In the data rows, the value 128 means zero.
Some points:
120 118 132 126 85 134 135 156 150 135 110 165 113 122 122 106 117 132 117 136 141 106 176 124 152 106 113 187 143 153 172 85 103 94 99 111 127 122 76 126 108 112 120 114 132 137 97 147 147
142 160 126 176 157 95 123 102 181 134 121 167 144 146 115 143 114 147 104 114 111 149 156 149 134 88 130 135 155 134 104 149 141 142 169 114 156 181 115 169 132 104 106 119 171 103 132 84 150
98 126 139 121 96 122 154 155 146 112 149 130 132 116 156 91 154 108 127 136 143 158 129 90 118 128 102 131 116 127 104 148 145 121 138 176 150 132 129 172 145 90 73 106 101 145 177 112 136
164 135 139 104 142 180 127 84 123 172 118 153 114 137 166 133 122 118 122 132 160 139 109 121 132 156 62 134 126 133 141 135 159 135 133 82 133 141 135 142 99 142 110 124 122 157 128 133 106
138 123 145 110 123 149 127 114 116 127 139 143 130 142 123 124 180 148 123 88 96 120 144 140 154 117 100 109 137 122 127 80 153 137 118 199 124 122 161 111 120 152 154 108 184 160 118 94 131
170 141 101 147 199 113 103 108 108 107 122 122 92 124 101 116 137 129 132 150 170 125 123 117 146 135 135 138 117 157 118 141 85 138 116 141 87 60 142 116 138 94 76 107 109 157 98 92 134
96 118 140 124 146 103 171 129 148 142 137 112 101 113 106 185 162 130 160 145 144 106 153 98 144 152 144 162 111 112 139 98 138 174 157 108 122 112 134 146 116 136 130 138 148 132 151 135 138
142 88 154 99 128 150 113 78 159 112 43 89 138 118 123 160 130 119 97 149 79 128 129 94 160 148 158 137 179 99 122 151 116 106 123 169 104 160 122 156 130 165 116 89 72 124 120 143 147
138 123 137 168 133 128 93 177 100 173 122 130 166 162 122 156 149 149 131 173 138 144 134 112 153 126 134 130 110 168 123 115 157 88 98 148 136 124 162 157 140 122 137 124 126 100 130 172 131
96 147 97 131 112 140 151 153 124 162 112 112 158 159 123 128 162 119 149 144 156 116 117 137 153 82 87 149 155 96 100 170 101 142 128 131 115 133 143 119 113 138 145 152 107 112 80 116 114
156 120 98 100 100 125 132 137 123 92 130 131 90 105 133 151 157 117 137 160 166 136 100 146 124 135 138 107 129 115 139 158 102 129 82 122 181 171 135 146 167 129 144 116 179 135 107 129 140
149 101 146 75 165 105 168 119 118 152 116 97 132 170 180 126 110 148 136 138 127 128 142 138 126 93 143 97 119 131 97 131 117 132 150 142 154 114 77 122 132 101 144 117 148 157 111 166 94
107 137 101 143 120 122 156 110 125 118 154 110 91 102 135 146 112 136 125 139 158 189 117 127 180 120 141 97 122 163 138 119 123 76 150 153 115 151 105 107 89 148 165 154 117 121 137 99 108
142 91 109 136 154 131 158 129 131 113 122 121 129 97 117 89 115 116 164 93 134 114 152 134 121 141 111 123 160 166 148 134 163 135 141 130 151 134 157 139 148 88 181 116 91 133 103 148 164
117 134 146 162 137 129 151 118 129 129 123 146 85 126 152 114 128 131 171 126 71 137 140 156 135 129 126 102 106 111 107 85 84 127 94 100 139 118 154 176 98 124 130 118 90 114 132 131 96
149 143 135 98 139 151 113 201 167 155 110 117 102 118 134 122 160 162 142 132 97 142 105 169 113 133 124 117 115 138 150 139 121 134 138 112 67 147 105 118 144 106 128 125 126 136 148 110 140
129 159 138 132 161 122 122 136 146 89 122 134 129 137 113 162 121 131 117 123 105 104 127 117 119 97 82 119 134 117 173 140 117 73 165 121 187 82 115 132 169 167 130 137 114 116 140 81 103
130 102 178 167 140 81 95 124 141 109 111 81 141 136 129 91 154 127 144 91 146 123 89 101 134 98 130 119 152 98 173 143 124 112 108 95 131 148 142 110 76 107 110 161 149 154 160 157 141
172 135 142 134 103 158 127 109 156 84 191 128 162 142 142 142 168 115 129 139 122 115 138 133 119 126 148 122 106 116 135 102 144 134 143 129 120 140 118 124 127 108 112 159 97 109 61 144 125
106 120 154 73 113 93 135 100 132 111 126 129 137 158 75 138 122 187 101 107 158 157 137 123 84 137 101 129 90 154 128 130 124 145 97 124 118 139 150 142 118 133 141 145 91 119 120 113 117
143 149 147 118 132 116 143 146 94 124 135 150 106 173 120 149 116 97 139 95 144 96 109 163 133 153 149 136 128 121 95 157 161 116 110 149 134 115 78 124 91 138 125 107 107 101 150 142 166
119 139 64 122 148 142 125 135 182 101 142 142 129 171 134 116 91 145 138 141 113 79 116 104 149 152 126 118 103 129 123 133 126 130 106 150 112 157 140 125 133 127 149 162 127 157 161 146 118
118 120 106 129 100 126 132 108 143 172 87 142 161 79 118 126 148 156 129 104 126 93 88 109 112 152 158 75 104 155 100 120 114 121 147 121 151 98 104 113 109 117 114 164 123 121 117 110 154
160 128 110 112 61 98 139 125 122 144 145 84 131 145 147 126 73 118 127 123 129 112 113 133 156 87 142 126 123 135 141 110 118 142 138 99 109 104 184 124 137 120 132 80 123 98 153 85 157
97 91 135 109 162 154 166 131 93 120 149 143 165 130 154 140 136 85 117 92 101 131 143 137 140 124 145 132 130 211 138 141 86 135 109 106 122 146 150 118 160 160 83 158 164 116 137 124 147
145 93 114 124 105 95 113 161 113 107 114 158 121 102 126 181 109 111 119 92 103 138 103 122 134 147 89 135 161 110 89 97 141 123 117 129 105 124 126 123 146 87 99 146 139 112 127 137 81
107 92 150 125 111 92 107 98 82 143 171 173 148 136 123 107 134 145 146 164 77 137 112 134 152 170 116 151 121 92 157 167 94 105 168 116 120 149 129 113 147 100 159 112 130 143 126 103 133
126 122 160 146 129 192 149 135 139 150 146 164 134 154 70 124 95 114 139 137 151 141 81 98 96 123 164 107 175 126 149 103 91 154 133 151 131 118 135 135 124 123 141 115 140 127 146 132 103
135 129 84 120 92 157 93 113 86 115 129 122 127 155 106 111 155 126 157 112 134 159 187 120 103 122 146 121 139 103 89 118 128 107 145 86 114 122 108 143 140 139 141 145 138 156 160 131 140
112 112 144 128 113 134 95 135 142 154 151 88 101 128 98 103 115 80 91 101 121 107 147 136 133 154 140 116 107 138 138 171 132 120 124 117 121 104 112 179 132 135 149 131 162 120 99 125 87
132 159 130 106 124 68 121 148 135 150 137 161 110 112 109 103 119 99 154 147 129 107 143 110 106 138 136 102 149 139 123 118 138 104 163 117 106 162 161 109 119 189 101 111 127 145 94 160 117
124 125 134 156 112 131 146 105 140 134 99 126 146 129 100 120 145 104 132 137 148 112 154 165 140 149 140 110 108 130 135 128 175 142 117 112 132 141 114 54 169 121 123 93 110 126 168 124 72
128 110 131 98 162 129 87 111 135 176 154 141 134 90 163 147 112 113 159 129 161 113 153 159 79 99 142 150 154 102 124 127 132 113 103 167 110 125 120 121 125 126 140 160 110 99 154 104 131
126 162 156 125 156 123 131 147 137 92 126 123 189 93 142 108 133 106 98 122 163 127 115 125 124 161 125 141 128 120 88 92 111 115 116 105 109 116 116 139 116 130 197 98 138 136 135 108 128
125 119 73 147 148 117 132 147 93 142 161 124 143 116 128 132 143 114 59 127 118 122 147 139 117 122 98 87 119 105 166 121 101 177 122 142 125 146 96 132 104 152 122 107 108 129 154 156 148
116 174 124 108 138 120 137 148 147 147 142 127 142 116 113 146 102 108 108 127 105 189 145 136 147 139 163 111 138 83 145 142 150 134 74 106 166 89 153 99 137 112 128 156 120 179 98 134 156
131 109 89 147 160 137 144 127 108 121 127 51 172 113 95 100 95 164 180 128 90 153 86 136 86 138 134 194 102 115 146 115 169 116 102 136 163 153 100 128 87 163 65 109 158 119 105 108 95
84 165 123 146 113 145 122 102 116 117 151 87 101 143 146 161 125 146 111 173 102 93 128 117 69 132 107 104 171 157 116 120 145 110 125 100 128 122 138 100 122 89 126 112 145 121 139 126 154
153 129 124 145 106 118 75 121 169 119 150 112 118 121 146 140 135 121 138 112 129 163 127 134 126 157 114 159 136 166 96 142 96 167 149 136 156 119 135 84 109 152 145 117 127 107 135 169 113
144 153 165 162 105 116 94 146 70 122 89 126 108 126 142 116 98 108 128 146 120 114 132 110 115 121 126 136 103 152 137 113 122 193 136 166 142 154 108 129 138 132 134 180 106 168 111 91 131
142 166 120 126 139 166 156 137 104 119 89 136 99 109 140 105 114 129 111 113 118 147 170 70 95 139 125 153 77 89 138 161 123 112 151 156 118 131 165 91 119 114 136 124 171 46 124 137 130
105 111 132 122 118 166 125 156 99 106 127 145 124 106 145 124 123 182 79 123 157 94 131 172 142 116 173 147 141 120 116 149 151 133 171 122 160 119 165 130 101 133 106 130 112 155 145 133 102
132 83 138 166 110 128 149 136 134 95 125 157 129 110 146 132 116 152 135 160 125 134 130 113 115 96 121 111 118 122 117 172 169 149 116 104 66 78 104 135 137 162 141 132 145 127 117 140 135
109 181 132 111 133 129 114 105 112 141 139 114 127 109 139 101 125 177 137 109 135 122 106 111 179 133 135 131 148 121 132 102 134 158 119 119 126 122 96 150 199 145 119 138 129 88 133 167 130
87 116 116 132 131 128 110 94 141 121 96 146 107 162 140 117 130 90 104 131 137 144 73 178 109 89 136 163 90 112 124 88 138 110 154 140 120 111 147 128 150 129 132 144 125 140 123 161 168
Along one direction, these points spread out more than along any other. Take the direction at right angles to it along which they spread out most. Go by this last direction. Where along it does each point below lie, from 0 to 99? 50 is the average, and the first point above lies past it. One standard deviation of the points above along it is 16.
118 120 106 129 100 126 132 108 143 172 87 142 161 79 118 126 148 156 129 104 126 93 88 109 112 152 158 75 104 155 100 120 114 121 147 121 151 98 104 113 109 117 114 164 123 121 117 110 154 50
131 109 89 147 160 137 144 127 108 121 127 51 172 113 95 100 95 164 180 128 90 153 86 136 86 138 134 194 102 115 146 115 169 116 102 136 163 153 100 128 87 163 65 109 158 119 105 108 95 25
105 111 132 122 118 166 125 156 99 106 127 145 124 106 145 124 123 182 79 123 157 94 131 172 142 116 173 147 141 120 116 149 151 133 171 122 160 119 165 130 101 133 106 130 112 155 145 133 102 48
156 120 98 100 100 125 132 137 123 92 130 131 90 105 133 151 157 117 137 160 166 136 100 146 124 135 138 107 129 115 139 158 102 129 82 122 181 171 135 146 167 129 144 116 179 135 107 129 140 46
125 119 73 147 148 117 132 147 93 142 161 124 143 116 128 132 143 114 59 127 118 122 147 139 117 122 98 87 119 105 166 121 101 177 122 142 125 146 96 132 104 152 122 107 108 129 154 156 148 39
142 91 109 136 154 131 158 129 131 113 122 121 129 97 117 89 115 116 164 93 134 114 152 134 121 141 111 123 160 166 148 134 163 135 141 130 151 134 157 139 148 88 181 116 91 133 103 148 164 52
142 160 126 176 157 95 123 102 181 134 121 167 144 146 115 143 114 147 104 114 111 149 156 149 134 88 130 135 155 134 104 149 141 142 169 114 156 181 115 169 132 104 106 119 171 103 132 84 150 42
120 118 132 126 85 134 135 156 150 135 110 165 113 122 122 106 117 132 117 136 141 106 176 124 152 106 113 187 143 153 172 85 103 94 99 111 127 122 76 126 108 112 120 114 132 137 97 147 147 58
132 159 130 106 124 68 121 148 135 150 137 161 110 112 109 103 119 99 154 147 129 107 143 110 106 138 136 102 149 139 123 118 138 104 163 117 106 162 161 109 119 189 101 111 127 145 94 160 117 53
117 134 146 162 137 129 151 118 129 129 123 146 85 126 152 114 128 131 171 126 71 137 140 156 135 129 126 102 106 111 107 85 84 127 94 100 139 118 154 176 98 124 130 118 90 114 132 131 96 50
145 93 114 124 105 95 113 161 113 107 114 158 121 102 126 181 109 111 119 92 103 138 103 122 134 147 89 135 161 110 89 97 141 123 117 129 105 124 126 123 146 87 99 146 139 112 127 137 81 61
129 159 138 132 161 122 122 136 146 89 122 134 129 137 113 162 121 131 117 123 105 104 127 117 119 97 82 119 134 117 173 140 117 73 165 121 187 82 115 132 169 167 130 137 114 116 140 81 103 40
